Each row has a name. Each question is about the rows just above it.

j_603: [ 7.34  3.69  5.38 -7.47 -0.85 -2.79  6.43  0.49]
j_33: [ 4.51  3.22  5.28 -5.44 -1.28 -1.27  4.31  0.13]
j_131: [ 6.82  4.80  7.11 -8.22 -1.25 -1.80  6.24  0.71]
Shift each entry of [-7.47] by -1 times 0.01: -> [-7.48]
[4.51] with -1 step of 0.01 on every entry: -> [4.50]
Move every entry of [-1.27  4.31] by -1 step of 0.01. -> [-1.28  4.30]
[ 5.38 -7.47 -0.85 -2.79] with -1 step of 0.01 on every entry: -> [ 5.37 -7.48 -0.86 -2.80]

j_226: [ 1.27  0.71 -0.54  1.35  1.07 -0.84  2.53 -4.81 -1.13  1.63 -3.32  0.04
  0.75 -2.59 -0.57  4.06]
j_89: [-1.15 -3.04  0.54 -1.06  0.67 -0.38 -2.45 -3.54 -1.79  1.75 -1.11 -0.73
 -0.61 -1.57 -1.77 -2.24]
j_839: [ 5.37 -6.82 -3.95 -2.40  2.15 -0.48 -1.52  3.28 -4.11 -1.47  3.26 -2.84
  2.05 -1.32 -3.99  3.61]
Move every entry of [-6.82] by +1 step of 0.01. -> [-6.81]
[-3.32  0.04  0.75 -2.59] with +1 step of 0.01 on every entry: -> [-3.31  0.05  0.76 -2.58]
Shift each entry of [-1.06] by -1 times 0.01: -> [-1.07]
Shift each entry of [ 2.53 -4.81] by +1 times 0.01: -> [ 2.54 -4.80]
Shift each entry of [-3.04  0.54 -1.06  0.67] by -1 times 0.01: -> [-3.05  0.53 -1.07  0.66]

